Each row has a name. After each piece below comes the name of the row it's from, unless a question asks for something else. Each question is about the rows just above it.

|  107 |  -60 |  -90 |  -57 |   11 |   49 |   36 |   45 |   44 |  -16 |   29 | -101 |   -2 |   40 |  J41
| -75 | 109 | -37 | -75 |  13 | -59 | 109 | -10 |  36 |  43 | -30 | -40 | -63 |  66 |  J578
| -104 |  -32 |   90 |  -37 |  -16 |   69 |  -61 |  -71 |  -29 |   -5 |   77 |  -50 |  -16 |  -34 |  J443
|   -1 |    5 |  -30 |   43 |   16 |  -43 |   33 |   72 |  115 | -108 | -109 |  111 |  -18 |  -35 |  J160
|  82 | -11 | -21 | -89 | -35 | -59 | 109 | -11 |  36 |  43 | 110 | -71 | -28 | 110 |  J948
| 113 | -11 |  67 |  94 |  84 |  80 |  19 |  10 |  86 | -24 |  66 | -49 | 108 |  59 |  J418
Count the entries of | -75 |:	1
Among the named rows, does one hold |  66 | -49 | 108 | next to each other, in this order?	yes
How many entries does |  82 | -11 | -21 | -89 | -35 | -59 | 109 | -11 |  36 |  43 | 110 | have?	11
How many entries does | -1 |  5 | have?	2
After | -59 | 109 | -11 |  36 |  43 |, its row goes on with	| 110 | -71 | -28 | 110 |

